(in the rows, 128 means zero)
Rotation paths and how fast each direction turns (degrees per step):
Each turn is a multiple of 5 degrees from 10 to 175, or 0.
Each row of a path follows its step; steps can be skipped.

step 0: [133 129 127 129 125 124 124 129 137 120 127 131 132 120 133 130 126 129
 130 133 116 126 137 118 126 134 124 124 130 128 125 139 132 116 131 127
 130 120 131 126 134 126 126 129 129]
step 2: [128 127 132 127 136 119 126 135 125 137 124 119 129 124 129 127 134 122
 124 133 125 130 129 124 125 125 130 127 128 131 135 136 122 131 132 129
 122 129 117 119 130 140 124 134 129]
step 4: [131 123 129 127 130 137 121 126 119 131 129 123 129 133 134 136 122 135
 127 123 126 135 123 131 129 132 119 128 128 124 122 126 134 133 122 128
 129 122 117 119 136 127 130 133 135]
step 5: [129 131 130 136 128 127 125 124 129 132 139 129 125 129 119 130 124 123
 126 135 125 123 126 121 125 126 128 130 125 128 134 134 118 128 134 127
 125 135 125 124 124 131 129 136 111]
step 6: [125 122 131 128 126 138 133 129 127 126 121 131 133 131 132 123 142 128
 130 132 125 128 128 134 127 132 129 135 135 130 133 131 132 130 120 124
 123 118 136 127 136 125 124 121 120]
step 7: [139 127 137 128 133 129 124 129 127 126 134 129 121 131 132 133 131 134
 131 127 124 134 134 124 126 128 118 120 129 121 121 129 122 121 127 123
 129 127 122 125 117 121 126 130 136]
step 8: [127 127 126 137 128 129 124 127 129 133 132 132 130 125 121 131 119 130
 137 133 125 121 129 125 127 141 129 132 125 137 142 134 127 133 136 128
 133 126 133 129 135 129 123 134 131]
step 9: [124 122 125 125 129 130 139 130 138 123 122 121 131 131 128 127 133 122
 130 138 118 128 124 128 125 129 129 126 135 123 124 125 130 126 128 134
 118 123 121 121 124 127 118 125 128]
step 10: [131 126 139 136 127 122 128 130 115 132 120 124 125 131 130 130 130 130
 129 128 129 131 127 124 127 119 130 126 117 134 128 131 116 121 125 123
 132 123 129 128 130 124 127 129 136]
step 11: [133 126 121 123 123 132 128 127 126 130 131 128 127 133 122 133 126 125
 133 119 120 129 133 132 132 133 120 132 136 134 130 138 131 129 137 135
 128 128 117 134 134 137 126 131 127]
step 12: [128 118 127 129 124 132 122 121 130 130 126 123 133 132 129 133 122 130
 125 138 127 133 114 122 123 124 135 125 126 125 130 127 136 120 118 125
 125 129 124 122 126 124 122 129 120]
[124 126 127 125 127 127 128 125 130 128 127 127 129 128 129 127 129 129
 127 129 128 131 129 126 126 130 129 128 130 128 128 129 128 124 127 131
 128 126 130 127 129 126 127 126 125]	120

step 0: [130 127 125 126 129 118 125 125 134 138 132 133 117 122 123 123 137 128
 129 127 131 131 124 131 118 127 131 127 140 132 121 124 125 117 126 127
 121 122 132 125 128 134 132 141 130]
step 1: [135 119 134 118 126 129 126 115 126 130 133 137 131 132 129 120 128 125
 137 126 130 135 131 125 126 123 132 117 138 133 129 131 127 121 124 129
 127 130 132 131 128 138 129 138 133]
step 2: [131 125 144 127 132 126 120 123 120 129 127 130 130 129 121 138 137 119
 129 123 129 138 132 126 134 129 124 128 131 135 126 130 121 123 119 124
 125 130 121 127 125 138 132 135 128]
step 3: [137 130 138 128 120 122 123 119 122 129 130 123 123 124 124 135 133 121
 133 119 124 132 132 132 134 131 126 128 132 121 126 122 132 120 135 132
 119 126 121 137 123 125 131 135 137]
step 4: [127 136 129 125 120 136 120 114 131 125 132 132 127 117 129 131 121 127
 137 120 129 130 121 130 133 133 132 131 128 122 126 130 131 128 125 127
 126 123 120 123 127 134 136 140 138]
step 6: [129 129 135 133 120 132 123 123 138 137 139 126 122 128 125 132 128 128
 133 130 130 125 129 128 126 123 122 117 131 134 122 124 121 115 126 131
 135 127 130 124 122 127 122 137 134]
step 7: [135 129 136 124 131 131 125 119 126 131 134 126 127 131 124 132 124 122
 136 132 126 137 121 130 117 133 120 119 132 129 114 131 123 124 125 136
 128 127 130 122 136 128 131 137 125]
step 8: [133 127 131 121 134 126 119 125 130 124 137 130 135 128 123 141 132 112
 136 127 123 134 126 125 124 127 132 122 127 123 124 133 124 131 127 133
 133 131 127 139 125 128 125 134 134]
step 9: [131 133 121 131 128 130 122 121 129 127 125 128 128 122 125 140 137 123
 123 118 132 133 133 132 120 137 128 124 124 131 118 129 126 122 131 129
 134 128 118 134 118 130 133 137 133]
step 11: [122 123 127 135 134 135 115 126 133 126 133 127 128 125 121 127 129 123
 137 121 128 129 133 126 124 118 127 119 129 126 131 126 133 129 121 121
 135 116 123 122 129 131 131 140 129]
step 13: [130 126 135 128 127 126 118 119 123 132 132 125 126 129 121 132 134 126
 138 130 134 130 116 140 126 133 138 121 127 136 128 124 125 131 129 126
 131 127 134 126 131 121 123 140 133]
[127 131 126 129 129 131 128 126 130 126 128 128 129 125 127 129 128 129
 127 127 129 127 129 129 127 127 127 131 127 129 128 129 129 127 128 127
 125 125 130 131 128 128 130 126 132]	65
[127 126 131 130 129 130 132 128 131 128 128 130 127 129 125 127 127 127
 130 128 127 127 130 127 127 128 129 124 127 130 128 129 129 124 127 126
 127 127 129 127 130 129 128 126 126]	70
[130 128 129 124 128 128 126 127 128 131 127 131 129 131 126 128 130 127
 127 132 128 125 128 128 126 126 129 129 127 130 126 130 125 127 128 130
 129 127 131 129 130 127 128 128 128]	55

step 0: [126 129 131 122 129 129 142 127 133 126 131 124 126 121 128 127 116 124
 123 117 124 119 124 139 126 125 132 128 131 114 134 121 116 125 125 134
 126 132 128 128 128 120 124 125 123]
step 1: [131 135 122 131 128 121 131 133 120 131 126 130 136 128 130 128 135 126
 122 129 122 136 139 123 129 119 130 120 119 131 127 127 125 122 124 135
 139 133 130 121 128 140 128 126 141]
step 2: [126 122 132 126 132 134 124 124 137 129 127 122 120 138 135 136 133 135
 125 127 119 132 113 128 134 128 128 131 123 117 124 128 136 130 133 124
 134 127 133 117 127 122 135 126 123]
step 3: [123 129 135 126 130 126 120 114 125 133 126 134 136 125 122 126 115 120
 119 123 134 123 128 113 127 134 127 128 121 128 133 122 125 126 125 129
 125 134 122 133 134 137 131 130 123]
step 5: [131 135 136 124 128 135 128 123 124 129 126 126 123 122 126 133 128 132
 130 134 132 124 122 126 142 123 126 131 132 129 125 119 127 137 135 141
 132 116 130 135 133 126 114 126 121]
step 6: [122 123 123 132 127 124 129 136 122 127 122 144 127 127 121 124 129 120
 128 136 129 124 130 121 128 122 132 119 130 122 133 127 130 133 120 119
 121 135 140 131 118 128 131 120 124]
step 9: [129 125 132 141 133 115 132 128 129 126 128 119 138 137 123 127 132 123
 128 130 114 124 128 129 126 124 133 125 127 126 125 122 126 121 124 137
 120 129 135 116 126 132 128 136 126]
step 10: [123 125 121 122 123 131 117 118 129 128 120 121 132 121 127 129 131 136
 127 129 126 133 123 121 130 127 127 136 121 137 116 130 139 131 127 124
 137 122 124 121 128 133 132 118 129]
step 11: [123 128 136 129 131 131 120 122 133 122 129 134 128 129 126 121 123 120
 122 116 130 124 122 134 119 133 125 133 128 125 135 132 129 124 133 127
 125 133 140 129 132 122 122 128 109]
step 12: [117 134 117 127 132 129 133 125 122 120 137 117 134 122 125 121 124 133
 128 129 129 131 140 126 132 125 122 118 122 132 124 123 120 127 120 132
 127 130 127 135 127 134 116 131 133]
step 13: [127 135 126 131 126 140 124 136 127 132 121 131 120 130 140 129 139 127
 132 131 130 125 123 132 135 125 127 131 136 117 124 127 130 127 132 129
 144 130 142 124 129 124 122 122 132]
[132 127 128 129 128 127 127 127 126 126 130 129 132 126 127 126 125 126
 127 129 127 129 129 129 129 126 126 127 129 126 128 125 128 128 128 124
 126 130 130 128 130 127 129 129 129]	130
[125 128 125 127 127 128 127 128 127 130 127 130 130 126 129 127 128 131
 126 129 127 130 131 127 129 127 130 130 129 127 130 129 130 128 130 128
 127 128 128 131 130 131 129 126 130]	160
[127 130 124 131 127 125 131 130 127 128 129 130 129 130 127 128 128 125
 129 127 127 128 129 127 127 128 128 127 126 129 131 128 129 129 130 128
 129 128 127 127 129 130 128 129 124]	135

step 0: [133 123 127 123 123 133 125 130 121 121 124 130 128 127 133 129 128 118
 127 124 139 136 130 134 126 131 126 122 128 127 123 134 125 120 128 128
 141 120 123 135 135 138 124 130 124]
step 1: [133 134 125 128 130 116 127 127 124 134 143 124 127 128 129 140 127 131
 124 132 125 118 121 133 121 135 126 119 125 129 131 132 122 129 124 126
 135 128 135 136 123 127 124 127 123]
step 2: [124 129 127 122 139 133 123 122 126 121 128 125 130 131 132 126 124 133
 128 138 123 125 135 139 123 125 125 120 128 137 128 128 131 137 131 130
 130 120 119 118 134 124 121 125 129]
step 5: [131 128 128 130 126 126 136 128 126 125 127 126 137 127 133 128 132 128
 125 129 135 129 145 129 129 130 127 122 119 126 123 132 112 134 136 135
 124 124 120 126 121 125 126 128 131]
step 6: [125 118 126 131 127 117 136 131 134 125 136 132 114 120 137 131 133 129
 136 131 136 125 129 134 123 124 122 127 127 122 123 128 131 129 122 128
 129 122 128 128 129 134 134 123 122]
step 7: [130 129 129 130 127 130 125 120 122 132 130 118 125 136 133 122 121 130
 118 136 135 135 130 129 125 122 126 122 129 135 120 135 128 122 128 120
 133 125 132 134 127 141 124 127 128]
step 8: [136 141 128 121 128 121 125 124 125 122 126 134 133 131 131 130 129 129
 132 125 123 119 132 135 120 129 125 128 129 127 122 133 118 130 122 139
 133 131 137 129 133 132 125 120 126]
step 9: [124 123 118 126 142 132 119 125 115 121 134 125 123 127 133 135 123 128
 136 128 131 125 124 133 121 127 127 124 129 123 133 133 128 124 131 133
 127 125 118 124 128 132 130 136 125]
step 10: [128 129 114 127 123 125 132 125 125 133 120 128 133 127 135 133 124 130
 128 137 130 116 133 127 126 130 130 118 126 127 133 125 133 136 135 117
 132 134 131 132 122 132 123 125 134]
step 11: [130 129 127 125 127 134 138 127 127 128 132 135 125 125 128 121 135 116
 132 133 130 132 129 138 123 136 130 130 130 125 126 132 126 134 136 130
 131 124 127 119 139 130 113 123 129]
step 13: [134 122 124 125 128 125 137 130 127 124 124 129 121 135 136 128 120 126
 124 140 125 126 134 135 122 116 120 134 122 128 125 126 129 138 120 129
 130 122 133 127 125 123 135 125 132]
[128 128 128 125 126 127 127 129 127 129 128 130 129 125 125 128 129 130
 127 126 129 126 131 126 128 126 127 126 127 128 128 131 126 127 127 126
 129 131 128 129 126 127 127 129 131]	155
[129 128 129 128 128 131 127 128 127 130 128 127 124 124 125 125 126 129
 129 128 129 127 127 130 126 129 124 131 126 129 129 128 128 130 127 129
 128 128 126 127 128 129 128 128 128]	155
